One vector is turned by the same rotation once a tick. Each row is the vector after some number of ticks, and that number follows the row.
The counts run from 0 to 646.
[0.11 -2.30 0.70 2.49 -0.21 0.62 0.47 1.47 -1.89 -1.05 -3.13 -0.28 1.18 -1.08 -0.96 2.25 2.64 -1.43 2.45 1.83 0.42 -0.86 -0.55 -1.00 -2.77 -0.92 -2.41 2.43 -0.05 -0.49 1.80 -1.33 -0.56 0.31 0.43 -1.59 -2.23 -0.57 -1.89 0.66 -0.84 0.23 0.35 3.34 2.32 -1.34 -0.95 1.03 0.06 0.27 -1.43 0.38 4.04 -2.89 -0.29 1.68 1.46 1.19 0.96] -> 566
[-1.68 0.52 -1.80 1.90 0.53 -0.33 -3.02 0.41 0.19 1.10 -1.36 -0.73 0.42 -1.61 -0.39 1.66 1.78 0.42 1.38 0.06 -0.38 -0.65 0.12 -2.18 -1.28 1.92 -1.22 0.40 -1.72 -2.33 1.00 0.59 1.51 -3.84 0.96 0.10 -1.12 -0.49 -1.11 2.00 1.17 0.52 -1.51 0.32 1.69 0.72 1.61 1.13 0.32 -0.43 -1.77 0.64 5.52 -1.33 0.33 3.40 3.41 -0.11 0.34] -> 551
[0.45 -0.88 -1.46 2.36 -0.77 1.79 -1.54 0.36 -1.55 3.01 -1.37 -1.06 1.07 1.71 -0.68 1.19 0.17 -0.72 2.01 -3.20 0.02 -2.08 0.83 -1.40 -3.81 0.68 0.61 1.45 -1.79 -3.51 0.11 -0.19 0.48 -2.72 1.02 0.13 1.40 1.51 -0.75 0.06 0.36 0.41 -1.93 -0.43 -0.83 0.76 1.55 1.56 0.30 -0.27 -0.32 3.07 3.15 -2.37 1.19 3.45 0.42 -0.08 -0.35] -> 320
[0.11 0.98 -0.26 -0.79 -0.38 1.85 -0.02 -0.35 -2.45 2.64 -1.47 -0.10 -0.22 -0.15 -3.86 -1.52 0.99 1.08 1.38 0.41 -0.70 -1.97 0.47 -1.49 -2.09 1.09 -0.06 1.57 0.03 -0.73 1.47 1.62 0.19 -1.43 2.64 0.25 -1.52 -0.79 -1.60 1.28 -0.64 1.59 -0.91 -0.88 0.60 -0.41 0.47 -1.60 -0.97 0.16 -0.91 1.55 4.28 -5.32 1.83 3.35 -0.13 0.69 -0.95] -> 283
[0.40 0.16 -1.41 -1.20 0.05 1.29 1.53 -1.58 0.28 0.61 -2.23 0.92 0.49 -0.85 -3.95 -0.69 2.77 1.22 0.28 0.86 1.42 -1.19 0.29 -1.06 -2.18 1.03 -1.14 1.99 0.32 -0.33 0.44 0.80 -0.84 -1.11 1.16 -1.87 -1.29 0.79 -0.75 0.96 0.46 1.47 -0.55 0.57 1.99 -1.76 -1.28 -0.79 -2.12 -0.33 -0.36 -0.06 5.18 -5.53 1.31 1.98 2.21 -0.18 -0.68] -> 498
[0.18 0.80 -2.71 0.34 1.20 -0.61 -0.47 0.79 -2.12 0.47 -2.49 0.11 0.00 0.76 -2.19 -1.82 1.78 0.49 -0.41 1.24 0.60 -1.55 1.23 -2.05 -0.45 3.23 -0.35 0.81 0.93 -0.31 1.53 2.75 -1.08 -2.64 2.98 -1.36 -1.36 0.63 -1.08 -0.21 0.43 -0.35 -0.22 -0.52 1.09 -0.61 -0.87 -0.78 -3.92 -1.83 -2.48 -0.87 2.14 -2.83 1.79 3.57 2.16 -1.01 -0.23] -> 517
[-0.14 -0.74 -2.90 1.41 1.25 -2.61 -0.79 1.34 -4.08 0.98 -1.14 -1.20 -0.41 2.22 -3.37 -1.40 0.27 -0.67 1.59 0.96 -0.02 -2.09 0.74 -1.68 -0.02 2.07 -0.30 0.45 -0.47 0.09 2.22 1.83 -0.66 -2.31 3.60 -0.60 -0.38 1.69 -0.21 0.01 0.54 0.31 -0.48 -1.85 -0.11 -0.94 -0.35 -0.83 -3.39 -0.18 -2.28 -0.98 1.10 -1.71 2.51 3.63 0.68 0.26 0.46] -> 149
[0.21 1.54 0.10 0.39 -0.38 1.11 0.73 -0.10 -0.69 1.76 -2.83 0.81 -0.24 -0.91 -3.22 0.74 1.29 -0.11 2.37 1.06 -0.16 -0.13 -1.83 -0.80 -2.56 -0.31 -1.47 2.24 -1.11 0.39 1.74 -1.43 0.47 -0.75 -0.08 -0.89 -2.14 -0.04 -0.55 1.84 -1.60 0.71 0.07 1.85 2.34 -2.14 -1.50 -1.56 -1.18 -0.43 -0.25 1.84 4.64 -4.55 -0.08 3.03 0.52 0.61 -1.02] -> 347
[-1.29 0.31 -1.27 -0.01 -1.51 -1.15 -0.34 -0.01 -0.72 1.83 -1.55 0.89 0.93 2.04 -0.34 -0.98 -0.48 0.43 1.19 -1.18 1.71 -3.31 0.47 -1.40 -4.12 0.92 -1.47 3.24 -0.14 1.63 1.06 0.45 2.43 -2.76 2.02 -1.86 -0.09 -0.09 -0.38 1.28 -0.90 0.59 -1.73 -1.41 -0.31 -1.15 -1.61 -0.88 -2.03 -1.80 1.13 -0.02 2.00 -3.65 2.51 2.49 1.60 1.20 -2.28] -> 52
[-0.15 -3.28 -0.73 1.48 -0.66 -1.85 1.74 0.12 -1.27 0.07 -2.98 -1.41 0.80 1.03 -2.77 2.36 0.79 -2.19 3.11 -0.89 1.35 -1.33 -1.39 -1.91 -3.31 -1.45 -2.30 2.24 -1.35 -0.52 0.67 -2.95 -0.40 0.06 -0.70 -0.94 1.08 1.55 0.42 0.94 0.48 0.82 -0.57 1.08 1.57 -2.54 -1.29 1.12 0.49 1.16 0.83 0.26 2.92 -1.97 0.23 0.74 1.59 1.68 0.45] -> 408
[-1.25 -0.18 1.21 2.15 -1.13 2.54 -1.22 1.33 -2.06 0.64 -1.95 0.18 1.49 -0.87 0.94 1.10 1.27 -0.43 2.13 1.09 -0.30 -1.62 0.08 -1.50 -3.60 0.11 -0.96 2.42 -0.34 -1.00 1.63 0.40 1.33 -1.33 1.73 -0.62 -2.74 -2.20 -2.40 0.86 -1.56 0.28 -0.99 1.72 1.15 0.53 0.69 0.37 0.71 -0.36 -1.57 2.06 4.58 -3.54 0.98 2.92 1.22 0.70 0.20] -> 569
[-1.89 -1.95 -1.16 2.07 -0.10 -3.42 -0.07 1.14 -3.63 -0.05 -1.85 0.23 1.09 1.60 -1.69 -0.77 -0.53 -1.58 3.11 1.49 1.84 -2.03 -0.82 -1.46 -2.53 0.09 -1.64 1.97 -1.73 2.90 1.92 -0.43 0.89 -1.77 1.90 -1.97 0.12 0.76 0.62 1.36 0.10 1.42 -0.96 -0.06 1.18 -1.22 -1.86 0.11 -1.27 -0.59 0.89 -0.86 1.81 -2.33 2.42 1.90 1.11 1.01 1.36] -> 269
[0.56 1.18 -0.76 0.41 0.17 -0.07 0.87 0.35 -0.78 1.96 -4.97 -0.92 -0.38 -0.21 -2.61 1.56 1.56 -0.70 1.24 -0.57 -0.96 0.59 -1.75 -2.68 -0.20 1.17 -1.25 -0.05 0.37 -3.80 0.50 -1.83 -1.66 -1.41 -0.47 0.36 1.21 0.77 -0.02 0.75 0.82 -1.23 -0.09 1.82 2.89 -1.75 -0.76 0.18 -0.32 -1.19 -2.22 1.00 3.35 -0.95 -1.20 4.00 2.84 -1.07 0.00] -> 312
[2.27 -0.31 -2.63 3.00 1.13 1.34 -1.48 1.70 -2.84 1.88 -1.17 -0.97 -0.30 1.45 -2.96 1.12 0.74 -0.80 1.70 -0.62 -1.19 -1.14 0.84 -0.14 -1.87 0.80 0.99 1.20 -1.21 -1.76 2.39 0.58 -0.71 -1.99 1.54 -0.51 -1.17 2.89 -0.63 -0.27 -0.30 0.73 0.46 0.78 -0.59 0.05 1.17 0.84 -2.52 -0.04 -2.23 2.33 2.47 -2.38 0.95 4.31 -0.92 -0.06 -0.08] -> 12
[0.34 -3.44 0.21 2.05 -1.38 -0.65 0.48 1.41 -2.37 -0.87 -3.27 -1.41 0.96 1.68 0.61 1.04 1.10 -1.30 0.65 0.02 0.26 -3.18 1.58 -2.74 -2.86 -0.33 -2.55 3.43 2.52 -1.70 0.87 -0.08 -0.34 -0.13 2.68 -1.06 -1.40 -0.72 -2.41 -0.68 -0.86 -1.24 0.04 0.24 -0.07 -1.74 -1.39 0.47 -1.04 -0.41 -1.81 -1.54 0.44 -1.72 1.50 1.67 2.11 1.94 -0.74] -> 510
[0.87 -2.33 -3.18 3.32 0.31 -1.34 -0.28 1.11 0.04 0.09 -1.89 -0.08 0.78 2.26 -1.73 2.25 0.99 -1.54 0.99 -1.87 1.56 -1.54 0.26 -0.34 -3.52 0.09 -1.16 3.03 -1.54 -0.03 1.09 -1.65 0.62 -1.95 -0.03 -3.09 0.43 3.75 0.47 0.19 0.89 0.30 0.21 0.95 0.12 -1.66 -1.66 1.79 -2.91 -0.96 0.09 0.10 1.66 -1.34 0.77 2.24 1.69 0.62 -0.61] -> 325
[-0.28 -1.92 -0.46 0.42 -0.30 -3.44 1.65 0.46 -4.00 1.66 -3.91 -2.45 -0.39 2.18 -2.96 -0.72 -0.34 -1.68 2.71 0.20 -0.45 -2.00 -1.00 -3.71 0.16 0.53 -2.04 0.65 0.64 -1.34 1.13 -0.72 -2.02 -0.84 1.78 0.99 1.55 0.64 0.47 0.28 0.71 -0.84 -0.34 -1.32 1.57 -2.35 -1.56 -1.18 -0.61 0.30 -1.14 -1.52 0.68 -0.87 0.89 2.65 1.98 1.34 0.64] -> 0
[0.35 -0.08 -2.69 1.18 1.53 -2.41 -0.46 1.26 -3.76 0.76 -1.97 -0.46 -0.46 1.44 -3.57 -1.42 0.62 -0.45 1.13 2.00 -0.25 -1.52 0.45 -1.43 0.51 2.00 -0.78 0.47 -0.29 0.35 2.32 1.78 -1.26 -2.39 3.26 -0.96 -1.14 1.09 -0.20 0.30 0.68 0.35 0.62 -1.27 0.32 -0.99 -1.02 -1.20 -3.63 -0.65 -2.40 -1.12 1.26 -1.89 1.97 3.57 0.55 0.10 0.38] -> 519
[1.14 -0.58 -2.51 1.53 0.48 -3.52 0.18 0.37 -0.43 2.34 -3.18 -2.08 -1.88 1.87 -4.22 1.83 0.19 -1.31 1.68 -1.44 -1.21 -0.82 -1.05 -2.05 -0.52 0.42 -2.39 1.10 -0.18 -1.26 1.57 -1.78 -0.03 -1.72 0.20 -0.29 0.11 2.52 0.92 1.10 0.41 -0.60 0.45 -1.08 0.91 -2.59 -1.24 -0.97 -2.43 0.27 -1.40 -0.89 0.99 -0.40 -0.38 3.32 1.34 1.57 -1.98] -> 308
[0.39 -1.38 -2.92 2.47 -0.40 -2.04 -2.37 0.61 0.28 2.37 -1.48 -2.08 -0.55 2.22 -0.96 1.71 -0.14 -0.67 0.61 -2.53 -1.12 -2.63 1.58 -2.23 -1.69 1.65 -1.84 1.02 -0.17 -2.95 0.69 0.14 1.49 -3.52 1.54 0.27 0.09 1.70 -0.79 0.56 1.04 -0.50 -1.00 -2.11 -0.73 -0.36 0.88 0.35 -1.53 -0.21 -1.42 -0.43 1.18 0.23 1.11 3.45 2.64 1.47 -2.24] -> 87
[-1.53 -0.55 -0.68 2.37 -1.33 -1.33 -1.55 1.54 -2.09 2.24 -3.44 -1.75 0.30 2.13 1.72 1.20 -0.72 -1.72 1.87 -2.59 -0.84 -2.50 0.27 -3.85 -2.14 1.25 -1.29 0.87 -0.05 -3.03 0.11 -0.96 1.01 -3.28 1.47 0.87 1.77 -0.23 -1.11 0.26 0.31 -1.86 -1.18 -0.63 0.17 -0.01 -0.07 0.99 0.36 -1.79 -1.27 0.91 0.85 0.70 0.79 3.87 2.77 0.31 -0.65] -> 237
[-2.56 0.62 -0.57 2.35 -0.25 -2.06 -1.16 1.53 -2.74 1.04 -1.87 0.49 0.44 0.26 -0.57 0.17 -0.94 -1.70 3.44 1.01 0.25 -1.00 -1.95 -1.14 -2.02 0.25 -1.61 1.73 -2.84 2.37 2.60 -1.01 2.35 -2.82 1.13 -1.39 -0.82 -0.34 0.46 2.73 -0.81 0.78 -1.06 0.55 1.79 -0.63 -1.43 -0.33 -0.44 -1.04 0.83 1.04 3.17 -1.82 1.25 3.03 0.81 1.28 0.54] -> 115
[-0.78 0.17 -1.43 0.51 -1.02 -2.09 -0.30 0.12 0.25 1.46 -1.95 0.19 -0.25 1.45 -1.76 -0.13 -0.43 -0.09 0.41 -0.54 0.42 -2.61 -0.38 -1.40 -2.97 0.76 -2.52 3.27 0.47 1.50 1.57 -0.22 2.39 -2.17 1.72 -1.66 -1.80 0.31 -0.62 1.96 -1.05 0.31 -0.63 -1.11 0.52 -2.21 -2.33 -2.02 -2.70 -1.58 0.37 -1.19 1.53 -2.78 1.80 2.87 1.60 1.95 -3.53] -> 578
[-1.06 -1.59 -1.11 0.08 -0.51 -1.72 1.79 -0.64 -1.96 1.45 -2.87 -0.59 1.19 1.59 -3.35 0.05 0.11 -1.60 3.53 -1.05 1.79 -0.89 -1.58 -1.93 -2.94 -0.48 -1.25 1.57 -1.86 -0.54 0.53 -2.44 -0.91 -0.68 -0.12 -0.73 3.03 2.20 1.38 1.22 1.30 1.22 -1.43 0.10 1.98 -2.06 -1.43 1.09 0.18 0.40 1.84 1.07 3.26 -2.59 0.65 1.74 1.28 0.35 1.15] -> 406
[0.70 -1.15 -2.54 0.71 -0.03 -1.16 -0.20 0.65 -0.44 -0.79 -1.94 0.04 0.53 1.40 -1.91 -0.26 2.16 0.62 -0.89 1.04 1.36 -2.93 1.88 -1.26 -1.82 1.82 -1.61 2.66 1.70 0.27 0.67 1.78 -0.45 -1.50 2.84 -2.59 -1.83 0.84 -1.19 -0.18 0.22 -0.15 0.13 -0.51 0.45 -1.66 -2.15 -0.41 -4.06 -1.30 -2.07 -2.39 1.41 -2.98 1.93 2.06 2.98 0.31 -1.25] -> 361
